In the data rows, the value 128 means zero.
Some points, one per row:
[119  96 112  34 144 186 112 168  96 119 123 142  71  88 176 113]
[123 133 150 159  85 135 112 112 134 110 130 108 121 179 112 145]
[121  95 102 161  81 136 130 131 153 114  81 107  79 114 148 121]
[ 72 137 164   0 221 155 165 255 217  96  91  78 255 155 148 148]
[ 98  95 102 131 167 122 172 135 163 146 111 117 130  98 125 117]
[ 91  82  94 130 193 115 185 121 161 158 103 113 121  77 122 114]
[111 105 102 146 132 125 146 124 146 137 111 115 117 111 132 129]
[221 192 133 133 137  79  99 126  84 139 168 212 178  74 137  85]
[164 172 108 203 118  99 115  61  81 144 254 194 148 151  81 105]
[196 193 132 147 163  85 114  87  62 152 243 224 183 109  95  88]
[159 186 158 194 179  63 146  53 101 163 240 185 205 160  40 107]
[100 125 132  77 116 174 113 189 139  99 160 118 149 176 134 130]
[ 97 112 121 183  59 156 113  96 130 109 158 104  79 199 104 142]
[154 123 114 141 131 123 121  84  86 147 142 163  77  86 135 111]
[102 123 141 176  67 144 121 109 136 104 128  94 100 198 104 145]
[118 150 164 164 109 117 128 100 132 123 151 114 150 191  86 148]
[193 169 104 172  88 105  93 122 100 119 188 190 147 112 137 101]
[144 120 162  18 160 166  99 152  81 130  76 131  82  82 180 129]
[154 141 129 189  75 114 107  84 118 126 127 134 100 139 121 135]
[ 87  81  94 140 134 134 159 118 154 142  78  92  80 101 141 142]
[125  98  90 125 151 130 144 115 124 148 120 139  94  73 143 113]
[ 35  85 163   0 159 233 119 180 111 106 127  67  86 192 145 171]
Then 22 other points, each followed by its number:
[128 119 114 218  74 108 128  71 136 131 118 113  89 149 111 137] 0
[206 224 165 232 140  28 132  63 110 152 229 206 243 157  45  97] 1
[158 150 137 111 135 123 110 123  95 130 155 160 133 118 130 114] 2
[150 142 143 140 140 112 122  98 109 137 145 152 131 125 108 113] 3
[119  80 143   0 119 222  79 255 132  82   0  76  64  68 255 151] 4
[ 97 137 164  39 240 124 169 166 139 152 135 120 206 125 109 134] 5
[130 128 122  94 166 120 141 160 145 138 101 128 162  93 148 127] 6
[123  93 173   0 134 200  87 209 110 100   0  86  61  84 216 146] 7
[109 104 102 147 126 125 149 122 144 134 111 113 109 115 130 131] 8
[185 181 146 170  75  98  97 137 130 111 133 155 174 145 130 127] 9
[153 131 118 151 100 126 111 109 108 126 136 148  99 116 136 114] 10
[148 131 113 112 113 143 107 144 110 119 145 152 119 114 150 114] 11
[147 123 139 170 124 110 120  45  88 148 129 140  64 112 108 117] 12
[ 88  92 109  79 159 162 145 159 139 126 118 107 113 116 141 129] 13
[152 156 143 139 115 114 116 127 119 124 149 148 153 140 117 123] 14
[109 125 157  72 167 136 133 157 143 125  91  95 156 134 136 152] 15
[103 125 113  21 154 192 118 227 121  98 199 149 171 147 150 112] 16
[169 204 170 255 141  20 155  32 134 161 186 155 223 175  29 128] 17
[153 136 116 142  87 138  98 117 102 119 152 151  98 128 141 120] 18
[179 148 130 117 115 127  85  99  69 132 157 170  95 100 147 113] 19
[ 58  74 105 155 189 106 213 130 213 155  53  63 146 105 109 147] 20
[193 139 111 200  14 112  78 113 121 104  65 138  68 101 175 125] 21
Which of these numbered points is nearest to each point below, ignoring the 2 directions in which the first points spread most? Its number follows each.
[100  79  88 176  79 136 141 121 169 121  68  87  66 117 145 134] > 6
[ 89  89 107 101 151 159 146 132 131 132 129 113  93 118 133 128] > 13
[ 48  63  87 186 138 119 192 116 206 141  77  57 106 136 110 149] > 20
[ 94 190 215 125 213  64 188 170 210 134 129  81 255 215  42 161] > 17
[145 146 151 187  97 102 119  72 118 134 119 121 113 150 107 139] > 15
[191 183 132 167 178  69 133  68  76 164 231 218 180  99  84  86] > 13
[136 135 148 152 143 105 140  88 114 149 135 142 126 128  97 114] > 3
[175 162 148 140  98 116  88 100  82 126 142 154 111 127 135 127] > 2
[132 159 154 172 121  92 138 122 157 122 124 114 187 165  97 146] > 1
[ 93  88 164  28 111 202  91 146 100 108  46  71  33 137 179 166] > 19
[124  89  49 130  71 177 102 151 118 108 156 144  55 101 179 109] > 11
[152  84 113 147  35 161  77  77  87 117  37 107   0  86 190 140] > 7
